128 stands for zero in the data rows.
Some points, one per row:
[120, 83, 129, 151, 114, 110, 146, 162, 115, 134, 130, 149, 101, 132, 126, 108]
[137, 92, 131, 146, 95, 87, 142, 236, 113, 118, 148, 132, 89, 156, 121, 50]
[131, 121, 170, 58, 79, 154, 89, 112, 158, 99, 138, 86, 123, 110, 94, 185]
[148, 164, 122, 131, 131, 126, 112, 176, 144, 124, 136, 134, 133, 151, 139, 114]
[131, 107, 114, 166, 147, 105, 147, 141, 111, 130, 125, 142, 121, 124, 124, 95]
[118, 124, 50, 205, 159, 108, 187, 123, 80, 159, 148, 197, 148, 120, 151, 112]
[153, 165, 107, 115, 119, 117, 127, 98, 153, 114, 120, 81, 129, 130, 104, 158]
[117, 131, 115, 196, 195, 142, 124, 162, 90, 154, 128, 183, 159, 144, 170, 67]
[136, 135, 137, 98, 113, 131, 105, 121, 145, 124, 134, 109, 123, 129, 119, 147]
[151, 152, 103, 119, 102, 114, 135, 80, 139, 112, 101, 49, 132, 114, 95, 156]
[137, 157, 87, 162, 131, 135, 102, 143, 105, 124, 146, 132, 163, 131, 131, 113]
[87, 75, 148, 142, 109, 157, 104, 140, 95, 128, 155, 141, 140, 99, 120, 116]
[137, 176, 118, 112, 150, 116, 139, 208, 162, 133, 162, 216, 113, 186, 179, 114]
[180, 255, 57, 203, 203, 96, 113, 210, 144, 133, 126, 159, 179, 203, 183, 44]
[134, 123, 104, 153, 105, 136, 124, 130, 109, 119, 144, 124, 134, 132, 115, 131]
[144, 162, 109, 143, 148, 121, 126, 116, 121, 124, 110, 108, 147, 124, 139, 122]
[120, 93, 148, 90, 89, 139, 141, 95, 125, 125, 137, 111, 103, 109, 93, 178]
[143, 163, 119, 151, 145, 134, 117, 125, 127, 127, 116, 111, 159, 125, 133, 122]
[119, 157, 84, 143, 174, 116, 165, 160, 131, 135, 144, 212, 123, 165, 179, 140]
[131, 139, 143, 95, 123, 119, 142, 135, 151, 121, 117, 129, 104, 149, 126, 142]
[152, 162, 120, 121, 135, 107, 142, 136, 153, 128, 105, 115, 124, 153, 136, 109]
[131, 134, 166, 134, 141, 141, 100, 106, 132, 133, 92, 90, 152, 110, 124, 111]
[147, 139, 112, 149, 113, 140, 88, 110, 114, 116, 130, 82, 159, 103, 103, 127]
[128, 152, 150, 128, 190, 138, 126, 103, 146, 140, 101, 155, 153, 142, 163, 115]
[183, 157, 31, 198, 124, 29, 211, 110, 116, 127, 76, 39, 100, 136, 99, 76]
[102, 72, 143, 129, 132, 122, 159, 122, 113, 147, 124, 177, 101, 121, 129, 129]
[130, 142, 130, 127, 141, 132, 126, 132, 129, 119, 123, 133, 125, 122, 136, 115]
[113, 98, 146, 136, 150, 122, 143, 101, 110, 138, 115, 123, 131, 115, 134, 118]
[123, 122, 135, 106, 120, 138, 132, 127, 132, 132, 130, 123, 124, 118, 125, 150]
[130, 135, 123, 176, 187, 113, 152, 189, 115, 144, 123, 196, 121, 170, 170, 56]
[87, 39, 103, 166, 56, 139, 119, 182, 66, 114, 204, 167, 117, 86, 95, 129]
[136, 149, 130, 122, 138, 130, 113, 123, 134, 114, 124, 126, 128, 132, 138, 124]
[134, 168, 88, 111, 135, 118, 133, 129, 133, 129, 138, 160, 124, 155, 147, 154]
Then 12 other points, each followed by its number:
[129, 131, 138, 119, 114, 137, 119, 177, 139, 112, 142, 152, 116, 149, 134, 112] 0
[141, 151, 133, 105, 118, 142, 103, 150, 143, 110, 135, 121, 133, 135, 119, 130] 1
[117, 119, 166, 135, 154, 148, 100, 157, 126, 134, 124, 158, 144, 130, 147, 90] 2
[132, 71, 45, 179, 42, 70, 174, 186, 78, 108, 169, 83, 90, 119, 57, 85] 3
[110, 128, 132, 125, 125, 160, 97, 116, 117, 130, 147, 146, 148, 106, 133, 152] 4
[130, 105, 109, 135, 99, 108, 146, 150, 118, 116, 140, 112, 111, 130, 109, 120] 5
[135, 143, 105, 114, 136, 119, 163, 109, 136, 128, 133, 147, 113, 134, 143, 160] 6
[115, 144, 83, 152, 179, 108, 170, 147, 122, 146, 147, 211, 118, 163, 179, 137] 7
[133, 155, 134, 121, 158, 123, 147, 149, 150, 135, 128, 168, 115, 162, 160, 127] 8
[138, 140, 99, 114, 134, 109, 165, 98, 138, 142, 117, 142, 111, 137, 136, 160] 9
[128, 104, 135, 120, 112, 112, 138, 135, 136, 127, 127, 116, 110, 119, 115, 118] 10
[126, 154, 84, 134, 119, 124, 138, 131, 121, 123, 151, 156, 139, 133, 136, 142] 11
Which of these numbered points is nearest to each point below, looking only along the 6 directions in which the first points spread most? Its number follows each.
[124, 135, 145, 123, 120, 143, 104, 170, 133, 121, 155, 148, 117, 150, 135, 108] > 0
[138, 146, 134, 100, 127, 114, 141, 136, 156, 121, 135, 133, 103, 133, 131, 151] > 6
[74, 75, 186, 181, 177, 166, 94, 159, 78, 163, 145, 224, 161, 105, 178, 85] > 2
[135, 90, 155, 113, 121, 99, 140, 221, 148, 117, 145, 156, 72, 171, 139, 64] > 0
[139, 199, 52, 156, 158, 130, 146, 123, 123, 129, 144, 153, 153, 145, 149, 150] > 11
[134, 75, 46, 185, 43, 64, 183, 193, 87, 100, 165, 93, 91, 115, 79, 84] > 3
[118, 122, 97, 168, 155, 93, 181, 189, 107, 140, 144, 193, 93, 162, 165, 89] > 7
[179, 83, 0, 201, 13, 22, 216, 85, 82, 103, 100, 0, 100, 85, 12, 126] > 3
[130, 146, 124, 121, 113, 141, 100, 189, 133, 120, 153, 138, 125, 149, 134, 105] > 0
[140, 107, 100, 143, 98, 96, 152, 150, 131, 126, 133, 106, 108, 123, 110, 112] > 5
[122, 174, 99, 120, 122, 129, 125, 143, 145, 114, 152, 168, 126, 147, 139, 157] > 11
[136, 115, 133, 140, 123, 116, 120, 199, 124, 112, 151, 143, 116, 160, 125, 69] > 0
[76, 76, 180, 171, 169, 181, 87, 158, 86, 160, 157, 208, 160, 114, 172, 86] > 2
[128, 123, 168, 97, 159, 120, 140, 132, 155, 142, 112, 164, 105, 151, 162, 125] > 8
[104, 88, 77, 172, 131, 103, 190, 160, 93, 144, 152, 199, 93, 129, 143, 123] > 7
Now 12 new points, numbered from 0 again:
[96, 82, 90, 175, 141, 103, 186, 154, 90, 143, 156, 193, 90, 142, 147, 113] 0
[118, 131, 131, 137, 149, 137, 120, 118, 123, 137, 116, 139, 134, 117, 139, 114] 1
[120, 80, 143, 93, 89, 140, 141, 84, 130, 117, 127, 110, 107, 93, 101, 183] 2
[172, 80, 0, 195, 15, 30, 213, 82, 87, 95, 111, 0, 98, 74, 6, 139] 3
[112, 95, 138, 116, 107, 136, 129, 156, 116, 132, 157, 169, 116, 130, 135, 141] 4
[121, 86, 82, 153, 57, 94, 159, 234, 92, 101, 191, 167, 89, 143, 115, 107] 5
[108, 158, 175, 96, 130, 217, 26, 76, 134, 122, 155, 125, 198, 91, 123, 194] 6
[148, 170, 222, 50, 146, 177, 67, 0, 187, 136, 30, 0, 176, 63, 91, 208] 7
[125, 106, 151, 130, 134, 139, 125, 109, 122, 134, 125, 111, 139, 107, 111, 124] 8
[104, 93, 176, 153, 123, 152, 81, 162, 102, 123, 152, 127, 157, 118, 118, 83] 9
[119, 120, 113, 106, 114, 111, 166, 231, 133, 117, 185, 248, 72, 177, 165, 130] 10
[124, 147, 127, 114, 159, 127, 149, 137, 138, 130, 125, 174, 110, 157, 161, 140] 11
The same question for these:
[113, 85, 191, 101, 123, 149, 107, 108, 128, 124, 112, 110, 121, 105, 112, 120] > 8
[128, 115, 149, 117, 125, 129, 104, 112, 126, 134, 122, 111, 132, 119, 122, 123] > 8
[124, 91, 196, 74, 75, 161, 75, 91, 137, 106, 126, 65, 133, 82, 87, 163] > 2
[115, 122, 192, 145, 117, 185, 42, 134, 111, 127, 148, 117, 173, 100, 120, 99] > 9
[147, 162, 221, 45, 147, 171, 61, 0, 182, 134, 29, 0, 175, 78, 94, 219] > 7
[135, 132, 175, 71, 85, 146, 91, 121, 154, 103, 135, 88, 121, 113, 104, 181] > 2
[135, 164, 117, 110, 153, 122, 155, 126, 150, 138, 122, 166, 109, 151, 156, 143] > 11
[123, 159, 129, 133, 187, 134, 129, 176, 133, 144, 151, 212, 135, 171, 185, 110] > 11
[104, 121, 217, 0, 157, 159, 169, 0, 203, 150, 75, 143, 92, 113, 153, 255] > 2
[138, 54, 70, 150, 0, 85, 141, 139, 82, 83, 162, 1, 110, 67, 6, 138] > 3
[104, 157, 171, 98, 122, 217, 27, 90, 134, 130, 149, 131, 197, 92, 125, 192] > 6
[130, 113, 100, 141, 150, 82, 193, 147, 132, 139, 121, 165, 87, 158, 142, 103] > 0
[184, 147, 24, 197, 125, 42, 205, 111, 110, 130, 73, 32, 117, 148, 90, 69] > 3
[107, 112, 99, 105, 120, 114, 176, 224, 133, 115, 187, 246, 75, 175, 157, 135] > 10
[103, 124, 194, 153, 129, 185, 33, 131, 100, 123, 133, 112, 189, 89, 119, 81] > 9
